Each row is where one point has got to under a steady rotation. How many ticks took it there?
The counts run from 0 to 603.
[-10 -22  -2  -3  15  27 -17  42 -24  11  34  13 -50 -12 -26   3 -24 -13
  16  20   0 -27  -2  -4   7   7   8 -53  -8 -18 -55   6  25 -27 -25 -43
  30  43  -3 -15 -32]  228
[ -1 -28  10   6   2  31  -7  11 -28  30  62  -7   1 -10 -40  19  -9 -26
   9  19  14 -14  10  10  -2  15  -1 -85   7 -33  15  16  56  11 -22   2
   1  45  -6  -4 -29]  56
[-15 -28  -2  -3  -1  15  14  21 -25  37  64 -12  -3  -4 -51  28 -12 -14
   2  -8  -1 -14  -7  15  21  13  17 -56  20 -49 -18  17  49   4 -20  -5
   1  51   2  -7 -30]  568
[ 17   4  60  26   5  17  -8  -1 -19  54  20  -3  -6   9 -38  53  -7 -25
  17  -2  36  -1 -15  -6  -9  20 -28 -49  18 -31 -19  19  49 -14 -46  -1
  -5 -11  11  29   0]  482
[-20  -6  -9  10  -9  39   8  16 -24  13  26  10 -55 -25 -16  31 -16 -47
  30  29  21  -2 -49 -16 -30 -15 -14 -44  -9 -12 -18  14  51 -29 -28  -9
  33  21  -2 -17 -19]  198
[-12 -21  28  18 -16  11  -9  13 -11  58  26 -20 -27  27 -59  24   5  16
   7   9  16  -9  -9  27   1  22 -16 -38  -6 -46 -59  28  26   1 -39  -3
  -5  20   1  32  29]  458
[ 21  13  44  23  18  42   2   9 -19  34  28  -4 -30  -7 -15  57  -1 -33
  22   9  34   0 -36   5 -22 -13 -24 -31  21 -16   5   9  61 -10 -45  -5
   2   7  -2 -15 -20]  130
[ -4  10  30 -17 -21  42  -5  21 -10  14  27  -6 -41   1 -19  17  14 -11
   9  59  36  16  17 -17 -32  15 -29 -33 -38 -40 -12   5  55 -17 -31  10
  16 -17   2   4   4]  89
[ -4  -9  13  18  11  20   2   7 -24  38  55  -4   7 -16 -45  46 -25 -25
  19  -7  20 -23 -11   7  13   8   4 -66  18 -24   3  24  55  -2 -24  -7
  14  33   0  -2 -37]  213
[ 23 -33  31  14  18  24  -5  23 -21  48  45 -12 -20  14 -40  27   4 -14
   2  -6  15  -8  -3  29  16   4   7 -60  22 -29 -22   8  41   8 -35 -13
 -17  47  -1 -11 -15]  101
[  7  -4  24  47  -3  16 -19  -8 -24  35  27  -7 -17 -11 -49  44 -17 -17
  29  25  33 -10  -9   9 -21  18 -33 -72 -11 -17  -7  24  48  -6 -32  -5
  11  -3 -15  23  -1]  437
[-58 -27 -12   2 -21  19   6  -8 -13  29  52 -27 -17   6 -44  18   2 -10
  15  28   1   3 -42  -9 -28  20 -24 -48  -3 -57 -20  21  41   8 -24 -10
  -7  25 -14  23   1]  547
[-34  -1   1  -8  13  42  -6  32 -25  -5  51   0 -50 -18  -8  11   0 -32
  22  28   1 -12 -41 -14 -28 -13 -17 -43  -5 -35 -18  -9  37 -16 -26 -43
  24  37 -17 -23 -35]  3
[-22 -43  -8  16 -13  22  -2  -8 -14  25  46 -28 -41   8 -53  16  11   2
  19  44  10  13 -15  24 -29   5  -8 -60 -11 -35 -15  11  39  16 -24  -8
  -7  44 -18  17  15]  80
[-31 -23  29 -11 -19  23   6   5 -11  41  63 -14  15  22 -21   3  19 -26
  -2  -4  14   2 -14  -6  -7  28 -18 -62  11 -66   1  11  43   8 -19  16
 -18  28  14   7 -19]  524
[ 17   1  10  20   6  45  16  10 -28  35  49 -10 -32 -24 -30  50 -24 -24
  16  26  26  -2 -10  14  -8 -16  -2 -41   4 -12   6  26  68  -9 -29  10
  20  18  -8 -26 -22]  597
[-38  13   2  24 -20  19  -1   3 -16  29  23   0 -40 -12 -24  21 -21 -32
  44  24  26 -10 -47 -22 -26   1 -36 -43 -21 -25 -41  34  39 -26 -29  -7
  33  -3  -6  10   7]  196
[-40   7   5  11  -4   2 -12  23 -10  42  33   1 -18   7 -53  10 -18   8
  19  -3  -1 -41 -28   0   6  31 -31 -43  -4 -46 -55  24  15 -15 -34 -28
  25  14 -18  28  -1]  188
[-10  22   9   3   3  28  17  38 -22  42  30  10 -47 -11 -26  27 -22 -21
  11  -6  14 -29 -28   9  10 -12  -5 -15   6 -30 -39  21  43 -32 -32 -12
  44  26  -1 -38 -30]  378
[-27  27  29 -13 -10  29  14  47 -10  38  19   7 -46  13 -27  20  -8 -11
  10   0  16 -16 -17 -17   8  15 -19  -7 -13 -50 -71  21  31 -39 -41   1
  35  -4  13  -4  -9]  534
[-55 -12 -14  11 -34  21  17  -1 -10  34  39 -24 -30  13 -37   0   2 -13
  17  27  14   7 -44  -9 -29  13 -15 -40 -17 -50 -35  32  41  -6 -28   7
  13  14  -2  22  21]  194
[-18  -3   4 -27   5  37  -3  23 -20   2  66 -25 -17  -9 -44  22   5  15
   7  51   2   5  18   0 -26   9 -13 -40 -19 -57   9  -6  49   6 -26 -20
  11   9 -14  -2 -31]  50
[  1   2  47  38  12  19  -6   5 -24  44  36  -8  -2  -8 -26  49  -7 -28
  29  -9  27 -19 -30   4 -16  10 -38 -58  23 -24   5  15  45  -6 -38  -8
  -7  10  -9  13 -24]  325
[-31 -44  -7 -24   0  31  -6  34 -20   8  50  -8 -47   5 -42   1  -3   0
   5  38 -12   1   4  -2  -1  14  20 -59 -14 -44 -46   0  26  -5 -19 -43
  10  46  -6  -2 -11]  230
[-18 -13  29  37  -1  22  -8   9 -22  35  10   8 -49   7 -24  38 -12 -34
  30   0  22  -1 -57 -12 -21   2 -24 -47   5 -20 -53  24  30 -22 -44 -27
   3   9   3  26  14]  505
[-23  -4   4  34  -7  33   4   0 -23  22  37   4 -32 -23 -19  38 -24 -46
  36  12  25  -9 -52 -15 -29  -2 -27 -61   0 -17  -7  24  51 -23 -23  -5
  23  10  -7   0 -17]  551
[ -4  13  10  29 -10  28   2   3 -20  27  25 -10 -44 -18 -47  47 -21  -7
  31  41  35   3 -11  -1 -23   1 -29 -31 -19 -21 -15  32  54 -22 -37   5
  21 -15 -13  13  10]  241
[-25  14  37 -23   4  34  -9  30  -9  -2  21 -14 -48   8 -20  25  20   9
  16  38  13  14 -11 -16 -33  13 -41 -17 -24 -48 -43  -9  32 -21 -49 -36
   6 -15  -4  21   1]  315
[ 12 -18  15  17  -3  54   0   7 -21   9  42  -6 -52 -12 -21  30  14 -40
  20  47  31  19 -17   5 -43 -25  -8 -53  -6 -10   4   8  62  -3 -24   3
   6  34 -10 -23  -5]  86
[-32  -3   1 -19 -22  46  23   9 -21  15  50 -11 -35  -7 -18  19   7 -38
   7  42  22  22 -17 -26 -33  -4 -14 -40 -21 -45   0  12  66  -9 -20  17
   9  10   7 -14 -17]  554
[ 14 -17  42 -32   8  51  -9  46 -17  17  47  -3 -39   3 -23   4  24 -12
 -12  28  15   1  35   4  -4   1  10 -47  -7 -50 -17  -8  54 -15 -24   0
   2  29  12 -29 -26]  448
